In the rows, 128 means zero.
The rows of Z fall into several groups, which share some directions, and each row is roughly a mix of its group's hidden directions.
Z (144 x 11):
[[159 130 190 104 107 144 142  97 121 101 123]
 [ 95  83 151 124  95 113 170 130 112 119  98]
 [ 86 117  95 150  90 105 145 148 151 163 118]
 [145 123 178  78 134 148  95 138 106 105 134]
 [154 128 139  96 109  75 123 159 128 154  92]
 [ 70 164 130 135 116 171 130 117 154 122 148]
 [116 132 180 154 122 134 150  75 139 129  96]
 [184 130 104 126 132  96 131 142  85  99 110]
 [ 99 123  77 130 134 121 129 180 145 166 125]
 [127 179 105 140 109 139  72 120 148 137 150]
 [ 80 141 100 130 141 157 175 131 153 106 148]
 [ 66 159 134 139 130 154 129 121 156 107 160]
 [122 100 118 111 181 159  99 118 112 136 170]
 [138 114 131 101 174 143  85  98 114 118 167]
 [150 125 167 129  70  96 129 150 148 102 124]
 [171 130 104 115 177 168 147 149 121 108 116]
 [170 119 177 129 166 147 142  99 139 104 142]
 [136 152 198 142  98 141 137 116 142 144 105]
 [155  94 181 108 115 108  92 124  98 121 132]
 [173 156 155 115 162 165 106 110 123 135 158]
 [104 134  91 128 126 111 140 188 152 161 111]
 [111 127  85 125 142 121 138 188 154 163 130]
 [ 87 144 136 146 131 199 125 113 135 118 145]
 [134 149 143 145 102 160 148  61 108 122 125]
 [134 103 157 135  66 114 110 106 102 100 138]
 [117  78 169 114 116 124 171 126 100 119 102]
 [128 115  91  99 183 114 129 118  92  97 121]
 [115 101 102 154 135 164 160  96 137 169 149]
 [150  98 148 118 101  66 103 137 120 155 127]
 [176 126 132 124 121  80  86 135  99 149 114]
 [189 114 100 135 152 109 147 129  92 103 127]
 [109  86 172 111 108 127 171 119 103 127 103]
 [130 122  84 105 151 132 155 115 121 145 189]
 [ 72 144 124 143 146 138 180 113 141 100 118]
 [106 103 158 119 110  66 114 133 149 160 126]
 [116 108 126  92 193 132  99 131 103 142 145]
 [ 87 121  92 107 130  99  85 157 115 152 112]
 [133  93 131 128 135  83 109 182 129  92 129]
 [115 170 118 168 104 142 124  90 136 113  85]
 [115 190 101 116 133 168 146 141 139 100 124]
 [ 94 143  81 138 142 151 175 126 155 124 151]
 [137 143 132 105 121 196 133 142 149 169 117]
 [124 152  81 114 140 152 158 130 146 151 178]
 [161 154 147  94 122  92  85 156 109 113 122]
 [110 140 179 115  76 135 153  99 128 148 137]
 [167 167 125 115  96 101 155 157  98 131 104]
 [168 150 130 140 102 134  90 155 133 176 106]
 [109 156 111 140 139 203 140 115 133 111 139]
 [181 136 124 129  94  90 129 142  80 121 120]
 [167 140 153 132 109  99  74 127 119 151  97]
 [138 116 123 166 124  76 102 119 109 139  79]
 [184 152 156 106 154 153 101 106 119 116 142]
 [125  94 141  90 131 130  96 170 102  90 145]
 [135 153 133 145  77 172 151 110 102 159 122]
 [182 108 129 107 112 127  80 146 115 157 146]
 [129 137  92  93 148 127 156 128 124 129 192]
 [157 132 173 136  81 106 140 147 157  98 122]
 [138 129 147 101  97  69 108 154 130 151 101]
 [105 156  76 153 100 106 107 142 163 138 135]
 [171 121 173 128 114 136  86 121 116 154  94]
 [ 92  99  97 141 107 100 135 147 132  85  94]
 [131 138 116  68 165 142 136 126 114 101 167]
 [140 162 134 122 177 167 172 117 142 149 131]
 [117 186 143 117  76 108 129 158 118 123 129]
 [ 98 144  82 144  92 128 163 149 123 163 111]
 [158  84 146 149 100  95 124 108  95 157 141]
 [190 104 116 102 150  97 124 151 117 133 104]
 [118 191 119 119  95 101 137 150 112  98 113]
 [136 146 143  85 127  95  91 167 104 102 143]
 [ 94 109 111 131 154 144 182  93 133 109 154]
 [ 91 124  80 127 157 155 115 112 109 172 128]
 [135 110 168  77 147 171 118 125 111 103 142]
 [120 189 124 124  84 100 148 146 108 113 113]
 [135  82 176 106 126 138 168 121 102 126 103]
 [ 77 130 124 129 144 167 178 117 144 108 149]
 [164 145 155 131 149 161 183 101 142 132 139]
 [106 144  85 124 114 136 134 147 156 191 125]
 [155 149 144 161 103 138 149  81 128  84 123]
 [173 147 176 121 109 146 106 103 121  93 143]
 [106 147 130  87 152 173 158 125 136 108 166]
 [115  78 154 109 144 123 175 132  98 144 104]
 [116  77  97 134 157 107 158 161 118 126  98]
 [132 128 147 143 114 134  90  67 104  92 121]
 [147 188 115 111  99 114 146 159 107 110 108]
 [ 84 107 122 134 159 154 102 105 169 119 158]
 [130  87 101 147 132 111 128 158 126  72  98]
 [173 159 152 119 119 160  88 106 141  98 140]
 [133 114  98 168 131 109 130  83  95  91 149]
 [141 108 169 130  81 112 119 116  98  83 137]
 [127 164 106 171 119 110 153  94 157 159 108]
 [149 162 174 122  94 153 104  96 128 109 152]
 [114 116 107 169 134 131 129  81 117 100 177]
 [ 80  93 113 140  99  93 159 146 120 133 102]
 [161  91 119 149 108 144  97 132 119 185 126]
 [128 188 122 131 111 144  91 108 153 148 160]
 [118  68 145 126 135 119 169 145 101 113  99]
 [119 146 112 173 123 111 169  83 152 154 118]
 [131 155 116 127 191 168 127 107 155 148 129]
 [166 123 117 118 137  85  81 132  89 150 116]
 [110 106 153 130  85  76 103 117 134 162 133]
 [136  78 159 113 135 119 167 131 100  98  98]
 [157 153 187 100 119 151 138  91 127 127 143]
 [115 119 143 173 132  91 136  98 111 131  75]
 [108 108 109 104 158 103 104 186 138 153 128]
 [100 122 102 108 149 117 168 114 126 106 185]
 [149  96 173 104 164 144 159 121  94 140 125]
 [192 110 112 125 129 105 140 130  87 132  98]
 [151 152 103 152 139 141 160 123  81  82 118]
 [147 142 155 159 100 141 127  73 126  88 115]
 [116 126  88 119 173 123 145 178 144 160 126]
 [127 150 176  97 137 187 147 114 138 123 131]
 [134 102 161  81 133 159 102 154 104 106 151]
 [166 124 133 131 120 119 112 129 130  51 115]
 [157 122 170 115 137 139 124  78 100  94 151]
 [156 180 122 129 112 144  83 111 158 109 146]
 [144 123 122 159 129  75 101 111 107 142  80]
 [108 157  89 132 138 134  88  74 122 141 108]
 [ 91 103 117 116 154 143 171 102 131  93 160]
 [115 174 109 109 154 179 142 148 151 107 118]
 [ 66 108 153 132 126 117 110 111 170 149 140]
 [105  73 131 125 127 109 172 144 109 113  92]
 [162 161 121 141  81 144 147 128  76 127 119]
 [116 123 120 150  75 113  99  85 100 110 109]
 [141 105 138 117 173 159 108  78 111 135 158]
 [ 97 196 111 127  96 131 131 133 123  97 120]
 [166 141 132 124 190 152 150 116 156 121 150]
 [148 120 137 106 111 184 143 147 149 144 176]
 [183 130 163 110 146 151 111 111 116  85 129]
 [149 156 169 103 121 134 131  87  98  90 145]
 [123 114 104  98 136 186 133 141 142 132 178]
 [147 132 153 131  81  96 125 118 107  71 127]
 [ 79 120 109 147  68 106 134 135 146 124 112]
 [ 74 101  97 145 119  98 160 152 132 144 113]
 [ 70 168 134 133 126 161 130 129 157 111 155]
 [ 89 121  77 119 143 115 107 168 126 163 120]
 [136 101 153 134  91  98 109 145 109  73 138]
 [133 172  89 152 112 120  81 133 155 118 150]
 [135  74 127 122 161 117 160 149 105  99  97]
 [160 123 170 117 136 123  87  98 132  83 147]
 [110  83 137  98 142 125  91 127  80 129 157]
 [130 164 112 170  86 137 160 128 161 120 104]
 [137 170 155 133  73 141 100 103 143 127 152]
 [160 133 152 111 193 149 135 121 103 139 150]
 [129  69 138 129 170 162 104 116 149 142 133]]

One row of each group comes first, with its name. Which group is each row after those in?
[154 183 122 127 123 152 122 153 157 129  81]
(18)
[139 132 157 122  88 105  96 104 105  77 130]
(90)
[120 165 111 127 148 199 148 136 135 109 127]
(45)
[153  99 180  98 150 151 148 114  95 136 117]
(125)

[ 93  82 111 139 126  96 165 152 111 151 107]
(125)
[123 168 157 135  70 139 105 102 138 133 154]
(125)
[138 113 169  97 193 141 106 122 122 124 139]
(90)
[112 141 111 154 106 107 140 177 164 140  87]
(90)
[154  88 148 121 165 128 119 123 105  86 166]
(90)
[146 120  98 108 116 118  88 179 113 149 161]
(18)
[128  89 153  82 127 101 108 141  87 130 154]
(90)
[106 147  83 148  73 115 156 142 123 144 111]
(90)
[106 126 103 172 127  74 158  97 132 129 122]
(18)
[167 131 179 134 130 139 138  86 125  86 138]
(90)
